128 stands for zero in the data rows.
Some points, each followed by its number:
142,75,98,94,107,181,197,148,147,133,136,116 0
108,157,154,142,141,156,117,148,99,74,126,140 1
110,199,117,119,68,70,97,164,95,109,180,107 2
139,25,98,32,144,214,201,91,205,173,116,65 3
203,32,102,44,207,244,159,97,246,198,79,66 4
176,25,154,143,90,143,168,151,169,133,88,169 5
26,180,46,105,136,149,110,41,96,187,144,82 6
119,160,160,156,100,73,107,129,47,109,109,187 7
156,126,75,74,137,166,147,114,140,164,153,94 8
171,83,200,188,111,120,173,202,133,100,91,170 9
158,51,169,113,101,178,156,176,150,110,99,170 10
117,96,214,193,105,116,133,173,103,122,103,181 11
111,158,27,84,149,94,96,98,149,189,187,104 12
127,51,131,134,121,130,150,122,177,147,137,143 13
130,177,128,128,88,97,83,176,62,121,150,131 14
107,178,173,226,95,42,154,159,55,85,135,158 15
172,82,203,153,106,128,189,166,105,108,81,143 16
210,118,206,168,121,98,136,185,97,103,45,175 17
99,188,151,193,97,80,97,162,71,81,156,173 18
202,94,137,122,102,179,149,190,101,102,123,137 19
154,176,172,171,84,95,136,181,119,70,170,125 20
127,92,198,150,89,130,155,148,99,107,113,159 21
172,0,85,83,144,197,198,136,238,172,121,122 22
58,206,73,133,96,98,46,127,123,135,232,130 23
255,21,206,143,115,207,188,246,168,58,19,204 24
241,9,175,136,120,203,175,208,151,105,66,124 25
150,147,62,72,158,168,138,158,213,176,129,93 26
147,148,107,108,135,129,116,142,119,138,168,120 27
124,154,199,165,105,93,132,123,24,84,99,127 28
100,196,191,238,93,0,79,140,46,90,120,207 29
144,103,203,179,108,140,129,188,107,63,81,179 30
181,76,166,142,151,118,193,127,138,106,87,118 31
99,119,108,84,124,167,149,91,140,207,136,105 32
49,191,112,189,131,48,131,106,97,123,162,124 33
165,143,152,147,107,103,147,166,80,105,131,117 34
137,198,175,204,103,57,104,183,81,99,142,157 35
59,201,191,196,47,78,92,163,9,74,183,161 36
165,177,124,161,114,74,85,177,72,126,116,169 37
110,167,159,180,64,118,133,178,100,96,128,171 38
180,118,187,100,74,147,144,138,87,165,87,187 39
147,118,218,171,99,135,119,170,66,58,81,176 40
125,96,76,78,174,212,178,63,198,179,121,74 41
189,53,97,71,163,194,178,113,240,159,140,74 42
51,153,75,98,123,103,120,77,131,188,183,95 43
96,173,38,88,144,150,124,75,170,152,195,48 44
127,83,106,59,192,211,140,78,209,154,107,77 45
130,102,134,128,160,138,140,111,202,117,97,132 46
109,72,109,81,146,203,137,91,177,143,110,95 47
161,34,152,89,155,190,193,125,221,120,109,93 48
112,145,52,109,124,86,125,71,142,170,169,88 49
142,175,180,109,95,129,100,131,75,96,131,145 50
138,57,113,83,109,215,140,146,189,166,113,124 51
59,210,70,80,170,51,76,77,121,112,195,118 52
151,155,79,112,155,127,99,131,132,169,149,84 53
113,89,117,61,156,140,158,63,193,188,116,81 54
106,239,191,204,83,62,54,159,39,74,142,183 55
200,76,172,167,63,157,179,192,101,106,103,164 56
100,185,122,166,71,114,116,160,117,112,146,158 57
128,102,169,153,121,165,137,121,113,102,121,118 58
141,102,88,71,147,158,151,118,158,119,132,63 59
212,6,77,65,120,196,158,138,233,196,110,109 60
130,77,97,84,173,199,155,85,207,155,99,95 61
52,221,59,124,131,103,51,63,116,183,177,127 62
126,205,125,138,133,107,118,121,71,76,115,140 63
117,182,81,104,171,91,120,112,154,191,161,111 64
99,254,44,116,158,71,74,117,116,166,184,59 65
143,100,95,89,133,168,169,88,158,170,132,113 66
120,151,119,120,101,107,98,156,82,133,140,123 67
218,54,167,139,109,169,156,197,129,110,79,133 68
94,147,64,134,123,138,105,124,179,172,154,111 69
154,77,57,73,164,134,147,114,230,158,152,136 70
46,183,78,89,160,121,77,48,117,176,173,114 71
139,74,138,141,94,129,153,177,148,117,166,115 72
167,55,120,77,151,225,151,80,187,145,103,110 73
117,173,175,187,100,84,88,141,72,58,86,151 74
86,69,141,146,114,161,154,121,129,161,124,141 75
140,46,126,145,114,124,153,139,176,155,132,158 76
45,200,24,83,130,92,73,16,128,246,179,55 77
144,53,136,128,165,145,172,115,185,138,75,161 78
148,99,195,170,119,142,127,177,93,72,114,168 79
69,189,78,151,127,92,106,111,123,140,185,100 80
172,84,191,172,113,161,212,159,93,89,101,130 81
87,177,106,97,160,71,89,103,121,99,163,139 82
162,99,108,138,125,137,152,143,148,159,138,133 83
166,39,52,112,110,187,158,141,197,182,116,123 84
New points follow, each followed by the numbers of its three nearest points above, nearest first.
102,127,135,162,130,61,144,137,110,131,122,181 >> 7 57 67
147,71,133,133,155,169,148,151,197,108,106,129 >> 46 78 13
157,84,33,64,231,178,196,58,214,156,146,24 >> 41 45 42
139,122,155,180,66,78,129,175,103,106,140,185 >> 38 11 57
60,176,68,80,151,129,47,70,131,155,134,117 >> 71 62 6
81,200,137,160,135,49,131,132,92,122,163,116 >> 33 80 2
163,46,170,98,144,172,156,147,158,112,64,186 >> 10 78 5
188,109,162,112,105,139,148,132,118,161,88,168 >> 39 83 16
176,44,129,77,133,244,154,93,181,133,90,122 >> 73 51 47
170,72,194,120,126,184,143,190,165,57,96,190 >> 10 30 68
76,134,90,119,151,105,114,73,140,116,160,125 >> 82 49 80
171,113,143,85,139,165,121,109,139,179,92,122 >> 66 83 8
129,127,131,77,188,147,134,106,155,129,120,78 >> 59 8 46
118,65,113,123,121,170,149,113,195,152,125,135 >> 13 76 51
175,101,169,167,127,145,105,178,125,72,111,154 >> 79 30 9
138,162,117,165,138,43,126,118,89,84,140,123 >> 63 34 33
148,65,121,96,93,200,147,125,154,162,105,138 >> 51 0 66
138,200,174,163,122,77,94,131,66,137,115,188 >> 7 37 35
221,74,192,134,116,206,153,176,155,102,74,126 >> 68 25 10
135,93,161,156,141,171,148,123,154,82,120,147 >> 58 46 1
82,209,70,134,142,77,111,125,135,136,170,123 >> 80 82 64
192,136,201,168,117,101,119,177,78,96,63,173 >> 17 40 30
146,66,179,137,116,172,152,140,130,86,114,132 >> 58 10 21
100,167,139,174,139,24,132,112,90,129,135,93 >> 33 80 15
153,82,167,130,74,163,169,150,103,118,131,137 >> 21 58 19
90,189,177,129,103,121,61,130,80,86,129,183 >> 50 7 18
171,75,187,161,130,141,174,135,100,105,73,143 >> 16 81 31
147,49,149,170,131,126,162,180,151,75,91,153 >> 9 5 10
126,205,88,128,168,121,90,111,117,151,179,66 >> 53 80 64
83,210,140,136,100,93,98,118,82,103,207,122 >> 2 80 14
107,152,156,141,113,95,90,164,69,78,120,189 >> 7 18 74
155,48,119,108,162,189,154,147,224,126,98,127 >> 48 78 51
133,203,169,100,104,108,87,120,63,97,148,133 >> 50 63 14
48,134,72,125,133,96,133,50,135,145,188,127 >> 43 49 80
127,255,149,155,111,114,100,135,32,71,163,129 >> 63 18 14
88,237,156,206,86,43,34,198,73,58,138,164 >> 55 18 35
77,170,48,164,105,125,113,121,118,116,212,119 >> 80 23 69
73,163,81,96,127,134,117,93,123,163,175,102 >> 43 49 71
91,147,144,203,98,90,100,157,83,56,166,117 >> 18 20 74
101,205,170,194,106,57,58,119,65,55,89,143 >> 74 55 18
200,50,160,127,124,189,156,176,144,112,82,122 >> 68 10 25
60,185,127,205,125,51,124,132,100,103,151,147 >> 33 18 15
78,168,87,122,168,114,116,98,155,133,179,91 >> 80 64 69
168,125,144,98,109,144,128,125,112,157,97,147 >> 39 83 27
104,200,112,132,131,101,115,110,79,98,135,129 >> 63 82 67
166,154,146,159,116,96,106,177,81,117,103,163 >> 37 34 7
66,187,149,151,118,60,78,121,53,158,152,183 >> 7 18 33
146,79,96,82,142,154,148,92,170,154,130,111 >> 66 47 59
121,255,196,208,45,26,83,161,0,53,133,182 >> 55 29 36
117,232,82,139,177,102,63,113,105,142,190,65 >> 65 80 53
98,101,183,153,103,106,133,143,83,94,127,160 >> 21 11 79
117,167,125,112,130,84,119,128,52,151,120,136 >> 67 14 63
62,189,42,130,144,83,83,113,111,102,200,96 >> 80 52 23
243,62,215,105,153,213,199,138,173,92,41,114 >> 25 68 31
70,200,40,146,139,109,112,112,143,127,216,74 >> 80 44 65
68,182,75,135,106,96,120,121,124,166,201,75 >> 80 43 49
175,138,176,153,94,149,159,190,88,109,104,132 >> 34 19 16
85,205,100,110,148,80,79,96,128,144,158,137 >> 82 80 52
118,169,112,112,128,86,111,129,68,149,125,141 >> 67 14 63
214,58,139,114,161,105,201,151,165,118,75,108 >> 31 78 68
110,203,139,157,137,70,70,80,51,102,137,116 >> 63 7 82
165,86,173,168,134,124,162,176,160,110,99,152 >> 9 16 31
146,77,205,161,106,200,141,143,112,79,108,131 >> 58 79 21
109,164,157,114,104,145,87,125,97,100,128,167 >> 50 1 67
99,243,70,128,150,65,88,115,102,162,172,74 >> 65 80 64
115,181,157,162,112,88,76,122,91,74,94,131 >> 74 63 7
168,92,122,123,151,100,179,141,148,121,110,110 >> 31 83 46
190,67,133,121,162,117,191,145,166,118,96,102 >> 31 78 83
73,147,153,170,98,95,168,87,85,147,133,189 >> 7 33 57
182,110,202,173,100,173,166,153,90,81,99,131 >> 81 16 79
148,94,137,181,122,153,144,179,133,107,137,141 >> 72 58 83
76,195,58,140,141,94,106,109,134,154,184,96 >> 80 43 64
167,64,189,161,115,169,202,157,110,94,98,141 >> 81 16 56
125,112,139,143,143,130,144,129,179,119,104,142 >> 46 13 83
122,161,158,145,93,93,101,130,40,106,106,206 >> 7 50 74
151,115,231,176,93,149,107,180,67,54,77,183 >> 40 30 79
43,166,57,111,128,98,93,70,127,165,189,86 >> 43 71 80
182,77,177,147,136,135,182,147,135,104,83,135 >> 31 16 81
86,186,37,120,157,119,122,78,160,146,195,42 >> 44 49 12
149,102,143,137,151,160,156,156,173,82,119,133 >> 46 58 31
158,59,154,89,152,168,204,107,167,130,71,98 >> 48 78 31
178,35,66,67,182,171,169,89,245,179,106,65 >> 42 61 4
49,166,61,108,155,111,92,55,122,177,169,118 >> 71 43 62
148,34,103,121,184,154,192,79,203,168,106,77 >> 61 42 48
157,4,169,147,105,166,192,172,178,133,80,154 >> 5 10 76
114,145,174,171,116,92,104,140,97,136,134,194 >> 7 11 38
134,192,168,144,101,54,67,116,37,123,87,175 >> 7 37 74
152,49,143,85,165,194,180,114,218,126,110,87 >> 48 73 61
139,123,76,83,153,144,140,114,149,116,142,61 >> 59 8 53
73,179,145,150,143,146,108,140,82,75,142,137 >> 1 63 50
121,123,112,122,97,140,127,120,76,149,115,143 >> 67 27 75
54,193,92,108,150,120,65,57,105,130,161,110 >> 71 62 82
50,239,137,159,118,31,94,107,49,97,153,136 >> 33 18 63
174,127,145,86,154,169,109,111,144,129,85,127 >> 46 58 66
211,17,98,84,115,186,162,150,213,172,104,120 >> 60 22 84
71,187,65,142,138,84,88,124,104,91,187,108 >> 80 82 23
106,136,143,167,101,70,133,152,79,133,128,172 >> 7 38 67
171,0,123,98,152,228,175,146,219,157,114,153 >> 22 48 51
189,74,120,64,166,199,151,111,168,109,59,104 >> 73 61 47
107,144,102,77,147,100,133,47,148,140,143,75 >> 49 43 54
93,193,6,89,151,70,76,100,139,200,208,103 >> 12 65 64
105,148,50,107,121,79,118,61,141,176,166,95 >> 49 12 43
145,120,71,67,153,174,143,144,211,182,121,97 >> 26 8 70
122,208,139,174,115,41,139,112,49,128,152,99 >> 33 63 15
152,65,113,92,98,205,144,123,154,168,110,122 >> 51 0 66
129,148,194,164,105,88,134,131,37,91,101,136 >> 28 7 74
113,126,76,127,121,157,110,133,198,171,141,122 >> 69 26 83
68,114,93,106,146,121,123,69,143,108,161,138 >> 82 43 49
196,64,177,169,61,167,181,195,117,108,96,168 >> 56 68 9
143,75,167,130,114,158,147,131,133,101,124,138 >> 58 21 10
91,152,135,163,117,82,128,116,60,106,137,157 >> 7 18 63
144,42,146,131,126,177,156,128,195,137,88,160 >> 78 5 13
171,118,161,130,95,121,141,142,110,147,104,172 >> 39 21 34
149,91,183,136,83,149,183,157,93,125,113,161 >> 21 16 56
174,111,59,54,138,196,169,101,155,183,155,71 >> 8 66 59
171,43,173,150,97,121,143,168,152,146,71,182 >> 5 10 9
195,87,162,138,147,148,178,147,146,117,68,121 >> 31 68 16
143,223,159,155,117,123,111,147,55,71,140,129 >> 63 50 1
109,154,95,120,148,101,76,97,112,121,127,149 >> 82 67 27
113,169,41,116,149,118,129,107,156,148,183,36 >> 44 49 53
206,35,183,121,143,167,149,162,126,114,71,150 >> 68 10 25
131,104,98,92,136,165,167,85,152,173,121,125 >> 66 32 8
47,247,54,125,125,75,100,74,85,127,215,16 >> 65 80 52
149,113,154,144,124,82,150,139,115,134,109,147 >> 34 21 83
78,66,127,127,132,216,147,85,147,118,146,98 >> 47 75 58
115,142,135,164,122,113,126,158,108,70,134,146 >> 1 38 34
195,64,130,50,171,202,122,78,208,169,75,101 >> 73 45 61
73,207,69,153,125,102,100,128,122,116,207,98 >> 80 23 33
35,201,60,111,98,72,70,66,130,165,196,120 >> 62 43 23
75,127,25,71,143,142,127,83,153,151,158,50 >> 44 49 43
97,146,66,117,110,123,105,124,145,150,169,117 >> 69 27 80
153,72,99,104,131,161,202,145,193,156,137,88 >> 0 66 42
55,202,9,72,155,123,97,50,152,153,175,49 >> 44 6 71
164,112,171,171,139,126,102,173,127,81,109,158 >> 79 30 1
226,72,195,159,124,221,165,165,118,82,82,139 >> 68 25 81
185,27,214,71,107,194,158,149,144,96,54,151 >> 10 68 25
52,168,86,135,138,70,117,104,101,162,162,130 >> 80 33 43
158,131,81,83,136,161,148,109,128,158,146,95 >> 8 66 59
127,132,132,130,85,138,144,136,93,131,153,121 >> 67 27 34
40,187,46,136,108,84,104,103,121,137,223,93 >> 80 23 43
89,184,108,110,144,99,95,82,122,150,132,152 >> 82 64 71
109,158,189,173,111,82,98,163,57,128,116,207 >> 7 18 35
104,173,118,122,140,77,115,120,69,143,131,131 >> 67 63 82
160,35,192,87,149,177,151,148,157,94,42,203 >> 10 78 5
107,73,184,153,89,114,183,146,137,112,129,193 >> 21 11 16
236,52,208,127,102,147,135,229,118,41,60,153 >> 68 25 24
